128 stands for zero in the data rows.
Here are some points:
[121 139  84 109  97 143 159 123]
[113 135  99  98 129 178 152 127]
[143 146  94 175  59  63 149 106]
[138 131 201 160 171 108  53 140]
[116 157  96 162 112  97 113 155]
[106 120  75  83  99 149 168 101]
[138 138 162 142 140 122  95 130]
[127 149 154 108 191 144  79 196]
[124 118 175 126 150 104  87 147]
[119 134  92 100 120 148 167 123]
[111 150  85 145  88 124 141 135]
[ 93 165  92  93 158 173 131 175]
[112 172 124 182 119 105 102 164]
[123  85 163  74 173 181 125 114]
[131 118  90  96  87 152 171  98]
[123 127  97 106 103 134 169 116]
[100 131  95  85 127 159 156 128]
[121 144 119 136 128 115 108 147]
[129 164 110 187  76  45 110 132]
[147  73 183  96 150 159 138  93]
[149 133 113 196  69  60 141 116]
[132 127 148 124 148 142 116 123]
[140  84  97  69 107 190 195 102]
[162  65 136  88 114 137 186  72]
[157  84 161 154 112 112 136  88]
[197  40 153  93 105 126 193  50]
[ 86 159  78 123 104 149 148 157]
Then 10 other points, each followed by its number:
[119 149 156 132 146 110 103 131] 0
[128 142 142 219  98  44  78 136] 1
[136 124 121  97 159 159 143 138] 2
[125 112 150 100 157 151 124 129] 3
[133 115 137 144 129 121 100 144] 4
[136 130  95 105 106 143 174 103] 5
[120 123  86  92 101 172 184 103] 6
[137 118 177 131 180 167  91 165] 7
[134 121  90 119 108 151 167 132] 8
[116 164 150 172 116  81  68 153] 9
Which of these numbered points is nearest to each point below, ignoring the 3 directions in which the first points spread most? Its number follows each.
[148 106 160 157 105  67 141  79] > 0
[ 88 185 131 178 162 116  58 199] > 1
[136 146 113 165  72  80 123 109] > 9
[142 134 145 109 160 151 135 125] > 5
[183  87 125 126 104  99 162  81] > 2
Here are 10 other points, each followed by its number:
[116 145 131 110 145 153 110 142] 0
[132 125 109 103 128 137 130 133] 1
[154  60 145 111 119 119 176  66] 2
[177  53 196 156 134  94 118  82] 3
[115 125 152 148 158 130  96 133] 4
[130 131 128  96 163 162 125 148] 5
[161 105 155 163 105 113 136 105] 6
[ 91 186  51  95 116 187 134 178] 7
[127 102 135  98 117 155 148 117] 8
[105 164  81 144 104 141 143 143] 9
Which of these numbered points is nearest to each point below, ignoring the 3 directions in which the first points spread most? Its number follows each.
[121 124 100 109 116 128 166 107] > 2
[108 151 169 132 171 126  65 172] > 8
[139 127 126 133 108 100 122 125] > 1
[111 153  68 120  86 131 163 129] > 0
[133  97 167  88 167 145 131 117] > 2
